(in the rows, 128 means zero)
One hidden turn or mirror swaps the rows below in pairs. Which row is each named row swapped with?
The rows were stretched afterwards, more along some directions than others.
k_610: [139, 117, 122, 135, 124, 147, 145, 116, 114, 127, 122, 157, 138, 128, 141, 151, 114, 123, 124, 90, 123, 103, 133, 120, 145, 117, 111]
k_109: [146, 116, 128, 129, 112, 127, 100, 148, 126, 146, 124, 150, 148, 131, 145, 113, 130, 109, 122, 120, 121, 154, 150, 135, 140, 112, 139]
k_896: [144, 126, 120, 141, 109, 120, 117, 138, 117, 142, 127, 144, 130, 132, 136, 114, 127, 115, 129, 116, 127, 130, 141, 120, 136, 119, 137]
k_838: [153, 156, 129, 140, 131, 127, 135, 125, 123, 119, 143, 128, 128, 129, 129, 132, 121, 141, 140, 118, 132, 131, 143, 134, 128, 140, 120]
k_170: [136, 100, 118, 157, 133, 118, 113, 135, 110, 122, 112, 134, 135, 141, 151, 159, 108, 102, 138, 103, 143, 116, 142, 103, 120, 114, 100]
k_972: [142, 125, 124, 121, 128, 114, 118, 116, 141, 128, 135, 112, 124, 107, 136, 120, 132, 137, 137, 156, 136, 117, 150, 106, 128, 148, 128]
k_680: [134, 129, 111, 151, 141, 124, 131, 123, 116, 119, 124, 122, 138, 129, 146, 139, 128, 118, 120, 101, 105, 126, 124, 132, 131, 132, 103]
k_439: [141, 115, 122, 141, 111, 132, 99, 137, 113, 140, 131, 153, 146, 139, 140, 128, 120, 111, 128, 112, 115, 144, 152, 123, 142, 107, 136]
k_756: [117, 109, 121, 123, 131, 134, 122, 138, 118, 144, 111, 156, 146, 142, 117, 123, 119, 125, 111, 107, 137, 150, 114, 133, 143, 97, 141]
k_989: [146, 120, 128, 141, 142, 116, 109, 127, 136, 156, 135, 124, 139, 132, 154, 127, 139, 84, 132, 146, 118, 142, 157, 134, 120, 145, 117]
k_547: [109, 136, 133, 119, 144, 125, 117, 139, 129, 121, 127, 100, 127, 120, 124, 113, 149, 123, 139, 144, 122, 141, 138, 167, 126, 138, 131]
k_720: [153, 130, 123, 136, 129, 131, 121, 148, 114, 133, 140, 111, 127, 128, 144, 139, 136, 99, 124, 138, 117, 130, 141, 164, 132, 162, 106]
k_566: [119, 130, 123, 138, 148, 130, 108, 148, 128, 146, 113, 128, 122, 134, 133, 128, 161, 133, 131, 130, 124, 150, 146, 140, 132, 124, 107]
k_674: [119, 117, 138, 115, 135, 130, 122, 149, 120, 121, 120, 118, 147, 130, 134, 110, 150, 126, 148, 142, 119, 137, 147, 161, 123, 140, 134]
k_212: [134, 144, 146, 145, 122, 133, 127, 123, 129, 121, 116, 145, 137, 143, 147, 123, 144, 130, 146, 148, 93, 127, 149, 133, 104, 129, 125]
k_870: [123, 121, 131, 152, 123, 122, 103, 133, 107, 132, 104, 141, 127, 135, 111, 140, 126, 116, 132, 90, 152, 129, 133, 96, 117, 106, 106]
k_299: [116, 132, 132, 132, 115, 158, 125, 119, 122, 132, 102, 151, 128, 113, 122, 135, 120, 159, 117, 110, 131, 128, 110, 115, 142, 112, 124]
k_672: [112, 117, 135, 115, 140, 142, 118, 146, 123, 125, 126, 113, 144, 127, 129, 93, 150, 130, 149, 159, 142, 139, 138, 160, 116, 129, 130]
k_92: [129, 127, 117, 129, 129, 135, 143, 114, 122, 128, 131, 140, 128, 131, 145, 147, 115, 124, 125, 118, 104, 112, 128, 109, 148, 115, 123]
k_115: [118, 103, 130, 107, 134, 113, 113, 152, 122, 148, 122, 127, 154, 136, 145, 94, 155, 116, 150, 160, 132, 136, 153, 143, 113, 138, 136]
k_757: [123, 124, 109, 135, 151, 126, 115, 128, 122, 121, 122, 126, 146, 118, 127, 123, 138, 108, 120, 139, 112, 122, 151, 150, 126, 141, 116]
k_884: [125, 119, 135, 117, 136, 127, 126, 156, 122, 125, 133, 103, 130, 130, 142, 108, 141, 122, 153, 156, 124, 143, 139, 159, 123, 141, 127]
k_44: [132, 129, 128, 135, 136, 128, 128, 147, 120, 137, 118, 128, 127, 142, 141, 135, 131, 112, 130, 135, 120, 137, 150, 141, 99, 117, 119]
k_736: [123, 120, 132, 115, 120, 105, 114, 139, 141, 136, 120, 124, 136, 106, 132, 99, 154, 103, 131, 135, 135, 136, 153, 110, 106, 142, 130]
k_73: [122, 137, 122, 101, 125, 124, 87, 139, 126, 148, 122, 142, 135, 149, 149, 126, 150, 132, 129, 134, 111, 150, 142, 135, 142, 115, 140]
k_332: [147, 142, 131, 140, 139, 125, 123, 138, 128, 131, 147, 125, 131, 137, 126, 127, 139, 135, 139, 119, 138, 145, 152, 156, 123, 134, 129]
k_911: [135, 128, 126, 156, 146, 105, 128, 122, 131, 129, 133, 110, 124, 124, 139, 125, 126, 127, 127, 127, 126, 116, 127, 131, 123, 149, 119]
k_312: [136, 120, 116, 159, 135, 142, 122, 148, 118, 115, 114, 124, 139, 132, 139, 140, 142, 95, 120, 119, 120, 140, 154, 152, 125, 125, 118]
k_480: [138, 122, 137, 148, 124, 134, 136, 140, 123, 121, 127, 126, 157, 144, 149, 140, 133, 88, 142, 115, 115, 151, 165, 139, 112, 124, 117]
k_114: [125, 122, 142, 141, 134, 135, 138, 127, 113, 137, 126, 153, 134, 144, 121, 118, 122, 130, 122, 116, 117, 119, 123, 142, 123, 117, 137]
k_679: [135, 116, 134, 146, 134, 119, 118, 122, 123, 145, 124, 131, 144, 129, 153, 121, 130, 84, 130, 136, 114, 136, 147, 122, 109, 135, 110]
k_453: [124, 124, 106, 137, 144, 133, 121, 130, 113, 119, 127, 122, 133, 123, 134, 140, 125, 117, 126, 145, 100, 111, 141, 149, 129, 155, 111]
k_110: [134, 132, 118, 133, 136, 115, 108, 157, 116, 144, 115, 122, 132, 151, 147, 134, 147, 105, 130, 133, 106, 153, 158, 134, 101, 120, 114]
k_181: [142, 123, 134, 148, 127, 144, 143, 117, 124, 135, 116, 144, 144, 132, 143, 150, 117, 112, 141, 122, 133, 98, 157, 122, 124, 125, 104]
k_189: [120, 108, 106, 129, 140, 124, 109, 125, 110, 135, 124, 133, 147, 117, 133, 129, 127, 97, 111, 128, 116, 120, 154, 119, 129, 129, 116]
k_996: [136, 99, 127, 134, 134, 121, 95, 157, 112, 144, 122, 137, 131, 144, 131, 135, 134, 104, 143, 104, 148, 134, 156, 117, 111, 108, 114]
k_201: [118, 119, 138, 124, 126, 132, 122, 144, 118, 113, 120, 117, 133, 117, 127, 105, 147, 131, 155, 137, 127, 136, 142, 153, 126, 146, 122]
k_699: [119, 134, 132, 121, 128, 114, 111, 138, 140, 136, 119, 121, 130, 112, 131, 108, 147, 106, 127, 134, 132, 123, 149, 129, 107, 147, 124]
k_576: [147, 124, 129, 131, 107, 119, 102, 143, 125, 149, 124, 148, 143, 145, 146, 127, 129, 107, 125, 112, 100, 157, 156, 117, 135, 112, 146]
k_615: [124, 130, 113, 121, 133, 118, 111, 148, 117, 136, 123, 125, 124, 146, 141, 138, 125, 124, 136, 140, 108, 135, 148, 134, 109, 115, 125]
k_551: [131, 120, 122, 131, 122, 141, 145, 120, 124, 138, 118, 150, 122, 135, 123, 140, 114, 119, 127, 91, 128, 118, 136, 116, 128, 107, 122]
k_403: [123, 110, 106, 147, 133, 135, 106, 163, 103, 126, 113, 134, 143, 143, 148, 145, 127, 95, 119, 129, 112, 133, 167, 153, 128, 122, 125]
k_894: [152, 139, 131, 141, 140, 125, 125, 140, 134, 125, 138, 125, 138, 140, 136, 127, 137, 127, 136, 121, 136, 142, 157, 147, 114, 131, 128]
k_760: [140, 134, 103, 135, 143, 125, 117, 143, 127, 142, 117, 132, 136, 141, 153, 145, 151, 120, 133, 120, 97, 148, 150, 125, 145, 124, 108]
k_956: [144, 129, 122, 134, 113, 136, 100, 138, 112, 136, 129, 143, 148, 137, 143, 121, 123, 114, 122, 118, 102, 144, 146, 132, 141, 117, 136]
k_833: [132, 121, 128, 148, 133, 124, 114, 122, 117, 145, 129, 141, 136, 131, 149, 125, 133, 94, 128, 132, 120, 142, 146, 120, 117, 139, 107]
k_738: [142, 144, 128, 137, 122, 110, 148, 132, 140, 127, 132, 124, 128, 131, 127, 128, 132, 100, 140, 118, 118, 137, 145, 118, 122, 139, 106]
k_677: [138, 143, 140, 142, 129, 130, 131, 123, 131, 122, 138, 136, 136, 136, 126, 125, 128, 140, 133, 129, 125, 141, 140, 144, 119, 140, 135]
k_229: [142, 109, 130, 160, 141, 125, 116, 118, 125, 143, 120, 139, 151, 132, 149, 129, 129, 81, 118, 135, 121, 130, 154, 122, 107, 135, 105]
k_938: [154, 138, 127, 130, 129, 127, 127, 128, 130, 131, 134, 125, 129, 120, 122, 111, 135, 136, 135, 116, 141, 148, 145, 140, 123, 137, 120]
k_704: [144, 101, 131, 136, 117, 133, 124, 139, 129, 142, 129, 143, 149, 124, 134, 129, 138, 99, 112, 120, 144, 143, 138, 124, 121, 132, 110]
k_230: [131, 102, 118, 155, 137, 140, 145, 125, 116, 132, 108, 150, 145, 136, 140, 157, 123, 95, 118, 99, 138, 103, 136, 114, 132, 114, 92]
k_252: [137, 115, 118, 129, 105, 127, 99, 138, 121, 141, 114, 162, 141, 137, 140, 109, 135, 113, 129, 107, 126, 155, 149, 112, 132, 101, 126]
k_353: [119, 109, 134, 124, 123, 118, 120, 128, 124, 140, 107, 144, 135, 126, 127, 106, 116, 126, 115, 121, 124, 146, 117, 118, 133, 112, 145]
k_824: [157, 126, 135, 136, 134, 122, 124, 119, 128, 135, 129, 127, 163, 134, 161, 133, 139, 95, 134, 135, 102, 141, 165, 128, 108, 138, 133]
k_316: [139, 120, 129, 136, 126, 150, 115, 133, 106, 130, 141, 136, 139, 128, 130, 141, 122, 110, 130, 116, 128, 123, 139, 145, 126, 137, 98]
k_194: [143, 123, 128, 150, 128, 134, 132, 133, 132, 122, 129, 124, 148, 126, 139, 131, 127, 126, 134, 113, 157, 146, 142, 150, 121, 125, 121]
k_639: [140, 155, 132, 134, 117, 124, 150, 127, 136, 124, 128, 130, 124, 133, 139, 134, 134, 110, 129, 121, 110, 144, 143, 128, 124, 139, 113]
k_438: [102, 108, 132, 110, 121, 125, 118, 142, 129, 133, 118, 126, 135, 128, 125, 89, 148, 124, 147, 134, 125, 156, 131, 146, 114, 129, 130]
k_126: [139, 128, 132, 142, 126, 146, 151, 109, 117, 120, 124, 153, 142, 134, 144, 151, 116, 121, 135, 109, 108, 95, 140, 117, 142, 129, 110]
k_618: [124, 105, 112, 138, 142, 125, 112, 142, 127, 130, 109, 132, 145, 141, 159, 133, 143, 116, 141, 132, 121, 135, 159, 131, 122, 124, 95]
k_89: [108, 117, 133, 125, 127, 131, 103, 151, 117, 157, 100, 141, 126, 123, 138, 117, 137, 145, 120, 126, 131, 146, 117, 139, 141, 122, 133]
k_892: [139, 127, 121, 128, 134, 134, 133, 123, 123, 138, 126, 133, 139, 132, 141, 137, 122, 102, 130, 105, 130, 102, 149, 117, 124, 106, 111]
k_59: [140, 125, 106, 125, 146, 127, 110, 138, 106, 143, 126, 119, 134, 129, 137, 125, 142, 104, 123, 140, 108, 121, 160, 148, 138, 151, 117]
k_638: [131, 117, 125, 132, 132, 121, 110, 154, 121, 146, 114, 127, 122, 131, 135, 130, 127, 112, 122, 124, 122, 144, 153, 138, 103, 113, 119]
k_27: [135, 120, 127, 144, 121, 120, 143, 126, 129, 121, 127, 125, 133, 104, 146, 139, 113, 98, 128, 136, 131, 102, 160, 110, 112, 156, 110]
k_889: [136, 115, 104, 137, 146, 114, 105, 153, 130, 147, 113, 124, 135, 143, 160, 151, 150, 99, 135, 118, 106, 145, 159, 130, 130, 129, 107]
k_317: [151, 135, 133, 120, 126, 116, 121, 117, 139, 122, 141, 106, 124, 115, 137, 124, 122, 129, 146, 161, 113, 116, 157, 116, 127, 158, 131]
k_10: [122, 117, 122, 118, 117, 147, 118, 140, 124, 137, 107, 137, 135, 120, 139, 131, 117, 148, 121, 126, 123, 134, 123, 113, 137, 118, 135]
k_533: [118, 136, 119, 111, 121, 125, 78, 135, 124, 148, 115, 132, 129, 129, 139, 122, 154, 131, 125, 133, 127, 148, 142, 127, 145, 115, 133]
k_827: [146, 127, 119, 154, 153, 119, 131, 132, 123, 139, 135, 115, 133, 128, 154, 139, 129, 119, 127, 123, 109, 125, 140, 148, 136, 159, 102]
k_288: [134, 124, 108, 148, 120, 143, 110, 155, 113, 127, 119, 124, 143, 142, 153, 156, 130, 97, 113, 121, 115, 149, 155, 150, 138, 117, 132]
k_697: [115, 111, 124, 134, 140, 124, 126, 148, 111, 122, 113, 109, 143, 126, 128, 120, 146, 105, 139, 133, 131, 129, 138, 146, 120, 142, 103]
k_36: [134, 128, 123, 138, 136, 140, 140, 116, 112, 126, 130, 138, 133, 134, 141, 153, 103, 102, 124, 101, 125, 96, 136, 131, 132, 114, 108]

Swapped with k_115: k_181
Swapped with k_201: k_610
Swapped with k_109: k_838
Swapped with k_73: k_317
Swapped with k_299: k_736
Swapped with k_884: k_36
Swapped with k_110: k_229
Swapped with k_894: k_956
Swapped with k_89: k_27
Swapped with k_996: k_316
Swapped with k_403: k_827
Swapped with k_618: k_59
Swapped with k_212: k_824
Swapped with k_972: k_533

